Rotation paths and how fast each direction turns (degrees each step):
Each turn is a multiple of 5 degrees from 10 to 175, or 0.
Each row of a path follows its step; steps can be skipped.
Rotation 1:
step 4: [  9   8   0   0 -13   5  -4  18   6 -12 -13   3   4   8   1  -4  18  11
  20 -11  -6  -5  -6  -5  -9  -1   6  -9   2   2  15  12  14  -4   1 -11
  -1   5  -7  -2   4  -1 -14  15   3 -10   0  14   5   0   6   1 -13   6
  -5]
step 5: [ -3   4   5  -9  -6  10 -18   4  12   3  11  -6   5  11 -18  18   9 -10
 -14  -3  -1 -11   1   1  -7   1  -3 -11   5  15   5  -9   6   7 -12  -1
  -7  -8  -3  -1   7   0  -9   7  23   0  -3  -7 -11  -2  -6  11   8  -2
  -5]
step 7: [ 16   6   7  13   5  -7 -10  -9  -1  -2  15   5  -4  10  -6  -4   3 -16
   5   8   1  -5 -10  13  16  -8  11  -9   5   4   9   2   2   2  -5  -6
  -2  -7 -20  13   0  -5   4   0  10   0  -1 -10  -5  -4   8  23   3   6
  12]
step 8: [ 14 -11  -5  -9  -4   1 -14   8  -5   9  10   8 -10 -13  -1  -1 -13   5
  23  -5 -18   2 -25   0   1   5  -6  -2  -5   4   3   0  12   3  12  -2
  -7  -3  11   5   0 -11 -13   9   1  -1  -1   7   0  12   6   9   6   1
  -7]
step 10: [ -5  -9  -9 -12  -1   2 -12   4   9   8  -3 -11  -6 -13  -4   0   7  -3
  -8  -2  -1  -4 -24  -4  -7  -8  -9 -16   8  -1   9  -7 -13 -16  -4 -11
  -5   1  -9   8   0 -19  -4  14   5   2   0  15   2  -2  -5  -1  -3 -16
  -2]
step 19: [  8  -8  22 -12   1  -8  -5   5  -4  14   2 -11   2  -9 -14 -17  -3   3
   2   2  -7  -3 -17 -12  -4  -1  -8 -13  -3  -2  -9 -12   1   5   2 -15
  -5 -16  -2  -2   0  -7  -6 -10   7  -9  -3 -12  16 -12  -4   4   5  -2
   6]
step 20: [  1  -4   1   4   6 -12   4   5   4  24   0   0   6  19   8   0  11   0
  18  -9 -11   1  -5  14  -1  -9   4  -5  -6  -8   1   6 -11  11   1  -4
 -14  -7 -11   7 -12   2   5   5   2 -11   3  -2  -1  -2  20   8 -11   1
 -15]
step 25: [ 11  -6   9  19   3 -10 -13  11   6  12   4   3   3  17 -14  -3  -8  -3
   4  13  -5 -12 -13  -7   7  -2   2  -6 -13   6  20  -4   8  11  -8   1
  -5   4   9   8  -2   8   5  -5  -9   1   4   9  -3  -5   8   7 -13   2
  11]
step 26: [ 23 -28   1 -11  -7   5  -3  -1   4  -1  12  -5   4   9 -11  -2  -8  -2
  20   7  -5  -9  -2  13 -10   1   0  -5  -6  -9  -9   1  -8  -4   7  -3
  -6 -12   3  -7  -5  -9 -13  10   4   6  -3   5  -4 -11  -8   2  -3 -12
  -2]
Speeds:
[ 5 -3 -1  7  0 -4  3  3 -3  0 -1  1  0  2  2 -3  1  3  2 -2  0  0  2  3
 -1  1  1 -3  2  0 -2  0 -3  3 -2  1  0  2 -4 -1  0  2  0  2 -2  6 -1  0
 -2 -1 -2 -4 -1 -2 -4] : 130
[-2  4  5  2  1 -3  0 -4 -2  3  2 -2  0 -5  0 -3  1  2  1 -3 -3  1 -3  2
 -1 -1  6  1  1 -1  1  3 -2  2  0  1 -4  1 -3 -3  0 -3  4  0  1  2  2  1
  1  0  4  0  2  1  4] : 85
[ 0  3 -2 -2  1 -1  2  0 -4  4 -1 -4  2  2  0  4  1  2 -3 -2  2  4  0  1
  3 -1 -4 -2  0  1  2  2 -2 -4 -1  1 -2  0  0  3  0 -3  4 -4 -3  0  1 -1
 -6 -1  3 -1 -2 -4 -2] : 100
[-1  0  2 -3 -1 -1  4  0 -6 -1 -5  2  1 -1  0 -3 -5 -3 -1  3  2 -1 -1  0
  3 -3  2  1  2 -4  0 -1 -1 -3 -2 -3 -3 -2 -3  3 -4 -1 -4  2  2  2 -2 -1
 -2 -1 -4 -1  1  1  3] : 90
[ 1  1 -5  0  0  1  0  1  3  1 -4 -3  1  0  3  1  2 -2  5 -2 -2  0 -6  1
  3  0  0  7  0 -3  0 -2 -2 -2  1 -1 -3  4  3  0 -3 -3 -1  1  2  2  0  3
  1  0  0 -3 -1  1 -4] : 175
Rotation 2:
step 1: [  2  20   5  -3  -6  -7  14   3 -13   4  14  10   6  14  -3  -9  -4   4
  -1   5   1   7   4  -4  -3  -9   6   5 -10   0 -15 -11   9   9   0  -9
  13  17  -5   0   3  -1  -9   1  10  -2 -22 -13 -10  -8   6   0   1   0
   2]
step 7: [  2  -7  -2   5  14   7   9   7  -3  11   2   6  12  -1  -3 -10   4   8
   5  20  -5 -19  10   4  -2   5  18   5   7 -12  12   2   0 -20  -7  -9
  -3   3  -3  -3  -9  -1   1   3   7 -15   7  -4   1  -7 -12 -10  -7   5
   9]
step 12: [  3 -11   1  10  12   8   1   6   3  17   8  12  -3   0 -15   1 -14  13
   6 -19  -8   3   7   4  -7   3  -8  -4  -6   5   3   1  -9  -2   0  -5
   7   6  -4  10   7   3   7  12  -1  -1 -16 -12 -13  -5  12  10  14  14
  -3]
step 13: [  6   3  -6  -1  12  -6   1   7 -15  -4  -5   0   8 -12  -6 -10  -8 -10
  10 -17  13  -5  -3  11 -18  15  -5  -3  -4 -13  -3  -8   7   0  -7   2
   6 -14 -14 -15  11   9 -13   3   4   2   4   6  -3   0  -2  12   5  -9
  -4]
step 16: [  0  -2 -11  -3   4  10   6   6  -4 -10   3  14   4  -2  -2   1 -21  -4
   5   5   4   2 -11 -12 -20  16   7   1 -12  11   5  11   0 -22   3 -11
   9  -5  -4   9  -4  -3  -2  -6  -5  -6  12  -6  -1 -13  -8   4   5  -6
   7]
step 21: [ 10   2  -9   5   1  -5  14  -4  -7   4  -3   3   1   8   1  -7  -8   2
  18 -10   4 -10   3   7   3   4   8  11  27  -2 -15   4 -18  -2   0 -13
  -1  17  -9   1  12  -3   6  11   1  12  -3   0  -9   1  -2   8   4  -2
   9]
step 22: [  2   0   1  -6   0  -5  11   5  -7   7  -4  -7   4  11  -7   8   3  12
   4   2  -4   4  -2  19  -4  14  -5 -10 -11  -9 -11  -1  -2   3  -2   1
  28   8  10  -2  -1  -8 -13  11   2  -4  -2  14   0   9 -18   6   7  -4
 -11]
step 23: [ -4  -4   3   5   1   6  -4  -1  -2  -3   4  -7 -11  -4  -5  -1   3   8
   4  -7   2 -10  14  18   5   6  15  -2  -9  -4  27 -15   4  14  -1   2
  11  -2  -3   6   0   2  -3  13   0   2  -1 -14 -11  -9 -14  -4   1   3
  17]
step 25: [ -4   8   1 -11   1   4   5   9  12   2  -5   3   5 -13   8   6 -11  -3
  -2 -10  -9   7   9  -9   1  12   1   3  16  10   5  -7 -13  -2   1  -9
  16   3  18   8   0  -8  -8   4   5 -14   2  10   1 -10   0  12  20 -11
   3]
Speeds:
[ 2  0  1  2  0  1  1  4 -1 -6 -1  3 -2 -5  1  1 -1 -1 -2 -3  0 -1 -1 -1
 -1 -1  3 -2  4  1  2 -5  3 -3  2 -1 -2 -1  2  1 -1 -6 -3  2 -1  2  3  3
 -6 -1 -4 -2 -1  0  1] : 155
[ 0  3  3  1 -2 -4  6  1  2  0  2 -3  2  2 -1  2 -2 -1 -2  2 -4 -1 -1 -2
 -5 -4 -2  3  0  1  1 -2  0 -1  4  5 -3 -3 -2 -1  1 -2  6  2  4 -1  1 -2
  0  2 -2  1  4  0  2] : 40
[-1 -1 -2 -2 -4  3 -1  2 -1  0 -1 -1 -1 -2  0  2 -4 -2 -2 -4 -1  1  1  5
 -1  0 -4  1 -4 -1 -2  7 -1  0  2  3 -1  0  0  2 -3 -3 -1  5 -2 -3  0  3
  1 -4 -2  2  3  3 -2] : 110
[ 1  0  1  2  1 -1  3  0 -3  5  1  4  1  3  5  4  2  2  1 -5 -5  2 -2 -3
  2  2  1  1  2 -2  2  3 -1 -6 -2 -1 -2 -1 -2  1  0  2 -1 -2 -2  0  2  1
  2 -4  0 -2  4  0  0] : 80
[ 1  0  1 -1 -2  3  0  2 -2  3  0  2  0  4 -4 -3 -1  2  0  1 -4  2 -1 -4
 -2  2  1  0 -7  1 -3  0  4 -4 -5  1  1  1  4  4 -2 -3  0 -2  4  0  1  1
 -2  4  0 -1 -2  3 -1] : 170
Rotation 3:
step 3: [  7  21  -5  -6  14  13  -4  -2  -3 -14 -10  -1   8   8   4   1  18   1
  -2  10  -6  19  -6   4   9  -5  -4   6   1   9 -11 -12  -1  11 -15  -7
   3  21   2  -3  14 -10  -6 -11  -6  17   6  -7   9   9   7   4  -4  -2
   5]
step 4: [-10  14 -17  -3  22   3 -14  12   0   2  -7  15   6  -6 -10  -7   2  -3
  -5  -7  -7   4  17  -3  -3   0   2   7  -2  14  -5  -1  -1  -2   4  13
  12   0  -2 -13  18  19   5   1   5  -6   0 -12  11  18  -5  -1 -13  -1
   3]
step 11: [  3 -11 -14   3  23  15  -4  -2  14  17   7 -11   5   5 -22  20   0 -17
   7  -1   1   1   2   6   8   0  16   3  -1   5  -1 -12   4   4   2   3
   5   6   7  -2 -15 -13  -8   3  14   6   8  -6  -5   9  -6  -6  -6  -5
   2]
step 13: [  3  20  -5   0  -3  -2   4   1   8  20 -10  -7  -5  -2   5  -8   6   5
 -17  11  -4  -9   8  -5  -4   1  -8   1 -23  14  -7  -9  17 -13  -1   2
   9  19  -1 -10  11  14   1  -7  12   0  11   0  -1  -1  -8  -9  -4   6
  10]
step 14: [  5  -2 -20  -3   6   0  13  -2   6   7  -8 -24  -3  12   3   2   0   3
   4  -6   6   8   0   5   5 -10   4  14   8  -6 -11 -19  -3  -9  -8   3
  -1   0  -9 -24  12  -7   0  -7   2   4  19 -12   1  14  -8   4  -8  10
   7]
step 15: [ -1 -14 -14 -10  12  13 -17  -7   0   4   9  -2   4  -7   3 -13  -1  -4
 -14  -8   0  16   9   6  11 -17   1   1  -2  -9 -12   9  -9  -5  -2   7
   5   8  13  -7  10  -7   3 -19  -2  -6   0  -4  16   1  -5  10  -8 -19
   6]
step 17: [  6   4 -11   7  17  -8  12  -1  -7   3 -13   1   4  11   4  12  -1 -18
  14  -3  12   3   6  -2   9  -8  11  11  -1  31 -10  -2  -2 -11   6  -8
   8   3  14  -6  -8  -5   3  -1   5  12  11  -4  12  -3  -9 -11  -8   8
  -6]
step 18: [ -3   7  -7 -15  23  -1  -1  -8   4  -3  -8  -5  -5  -2  13  -6   2  -1
  -7  13   2   8 -10   9 -11 -21  16 -11  -5   8   0  15  -2  -8   9  12
  16  11  -1   2  -1   7  -8 -12  14   7  18  -6   7   4   1   1  10  -5
   5]
step 19: [ -6  12 -16  -8   6   1  -1  11   6  14   3 -11   4  -7  -2 -18   0  -1
  -4   4 -19  -2  -9  -9   1   3  -6  -1  -9  -8  -6  -1  -1  -6 -31   9
  -1   5   2  -9   3   4  -1   3  14  17  13  -4  19   7  -2 -12  12  -1
  -2]
Speeds:
[-3 -2 -3  0  0 -1 -1  1 -4 -3  0  1 -1 -5  3  4 -2  2 -3 -1 -2  0  4  0
  1 -3  3 -2  0  1  1  3  1  0  2 -2  2 -5  0  0  1  3  5 -3 -2  0  2 -1
  1 -3 -1  1 -5  0 -5] : 135
[ 0  3  0 -1 -2 -2 -1 -1 -3  1  2 -3  2  4  1  2 -5 -2  1 -4  0  5 -1 -4
 -2 -6 -3  1 -1  1 -3  0 -2 -2 -1  2  2  3 -1  2  5 -1 -4  1 -2 -1  2  1
  0 -4 -1 -2 -5 -2  1] : 25
[-3 -2 -4  3 -2  4 -3  1 -1  3 -1  2 -3  1  4 -2  2  5  2  0  1  1  0  0
 -2  2  2  1  2 -3  1 -3 -3  2 -3  2  0  0  2  2  8  0  0  0 -1  2 -3  1
  3  2  1  1 -4  3  2] : 65
[ 3  7  3 -1 -2  2 -1  1  0 -3 -2  4  1  0  3  5  1 -1  3  2 -1 -2  0  1
 -3 -2  1 -1 -1  5 -1 -4  1 -2  4  1 -2  2  4  0 -1  3  1 -1 -2 -2 -5 -4
  3  1  0 -1 -2  4 -1] : 80
[-2  3  2  1 -2  4 -1  0  0  1  0  5 -1  0 -3 -4 -1 -1 -3  1 -2  1  2 -2
 -1  0 -3  1 -3  0  4  2  1 -2 -3 -1 -2  3 -4  2  3  2  4  2  6 -4  2 -3
  3 -1  3  1  0  1 -3] : 120
Rotation 4:
step 3: [-18   3   1  -7 -17  -2  -5  13 -12  15  -9   3   9  -2   6  12   9 -13
   0 -17  10   1  -3   3   6  -9   8  -1  -2  -6  -8   2   6  -6   3 -11
 -10   5  14  18  13   1  -6  11   3  -8   5  -5   4   8  -3   0  -5   6
  -9]
step 4: [  6   6  -6   1 -12  -5   1  23   7   3   9  16   1   7  -2  -6  -2  -9
  -9   4   1  -5   1  -1  -3  -4  19  -8  -5  -8   0 -14   5   8 -17   3
  -7   3   4 -15  12   3   7  11  13   8   4  -5   8   6   4   6  -1 -11
 -17]
step 5: [ 15   5  15  10  -6 -13  -5  -7   0   2   1 -11  -1   5   4   4  -3   1
  -4  24  -2  -2   0  16   7  -5  11  -5 -12 -19  11  -1   6  -8  -4  -9
  10  -3  -7  -3   8   1  15   0  12   1 -12   5 -13 -11   3  -6  -3  -5
 -10]
step 10: [  3 -16   8  -5   1 -15 -13  12   8  11  -7   5  -1   7   5  -2   3  -9
  -9  -5   8  -7  -8  -3  14  -5  12   6  -4   8   2   2  -4  -1   1  -4
  -7   1   7   2  17  -4  10  21   1  -3  -3  -5  15  10  -2   7  13  -9
 -20]
step 14: [  6  -2   0  13   0  -4  -7   4  12  17   3  10  -1  -5   3 -15   5   8
   1   6 -10  -3 -12  15   5   0  10  -2 -11  -4   2  -1   3 -12  -2  -6
  -2   4   2 -12  12   1   7  14  -4  -4 -12   6   1 -12 -13   9  -7 -14
 -24]
step 16: [  0   0  -2  -9  -7  -9  12  15 -14  -6   0   0   2  19   6  10   0 -16
  -9  -1  16   5   6  -4  -2  -2  12  -4   8   2   5 -13  -7   7   2  -5
 -11   4  -5   4  12 -16   0  14   6  -2  -1   2   2  10   9  -2   8   4
 -21]
step 18: [ -1  -6  11  -6 -15   5  -9   7  -2  13  -5  -1  12   4   8   0   7   7
   5  -7   1  -1  -3  26  -3 -11   5   0 -15  -6  -9   5   5 -21  -1 -11
  11  -9   7   2   0  12   8   0  -1  -4  -9  -9  -8 -10   5   2 -11   5
 -11]
step 20: [  3  10  -8  10   6  -4   1 -11   7   8  10  -4   1  -2   3   1  -4  -7
 -10   5  13   4  -5  -3   8   5  11  -9  -4 -10  11   3  -3   4  -5 -15
  -2  10 -11  -4  21 -11   1  18  13   8  -9   4   3  -1  -8  -3   6  -4
 -26]
step 26: [ -1  17  -3 -11 -16 -10   5   2   2   5   5   5   7   6  11 -10  -1   2
 -11  -3  -1   6 -11  12   4  -3  11  -3   0   7   8  -9  -4  -5  -7 -11
 -17  -3  -7 -14  13   3   4  21   4  13   5   7  12  -3  -3  15   1  -3
 -11]
Speeds:
[-1  1  4  4  0 -1  1 -2 -2  1  0 -3  2  1  1  4 -2 -3 -2  4  1  3  2 -1
  2  0 -3 -1  5  1  4  0 -6  2  1  0  0 -5 -5 -1  2 -2 -2 -2  1  3 -4  1
  0  1  0  0  0  1 -1] : 100
[-2  2  0 -1  3 -1  2  2  0  1 -4  0  1 -3 -2 -2  0  0 -2  0  8  0 -1 -6
 -4 -3 -3 -4  4 -3 -2 -3  3  1 -3 -3  3  2 -1  0  2 -1  2  0 -4 -3 -1  1
  1 -1 -2 -1 -2  1  1] : 85
[ 4  5 -1 -5  3  2 -2 -1  2  3  2  1  0  3 -2  2  3 -3 -2 -3  0 -3  3  3
 -2  1  0 -2 -1  3  2  0  2  0  4  0  4 -2 -5 -1  1  2  3 -1 -4  1 -2 -4
 -3 -2  2  0  0  0  3] : 60
[-3 -3 -1  2  0  0 -2  3 -3  4  0  3  3  2  0 -3  0  0 -2 -4 -5  3 -2  2
  1 -1 -2  1  5  1  0 -1  0 -3  0 -2  1 -1 -1 -2  3  7 -1  2 -1 -1  2 -1
  4  0 -1  3 -4  1  5] : 95
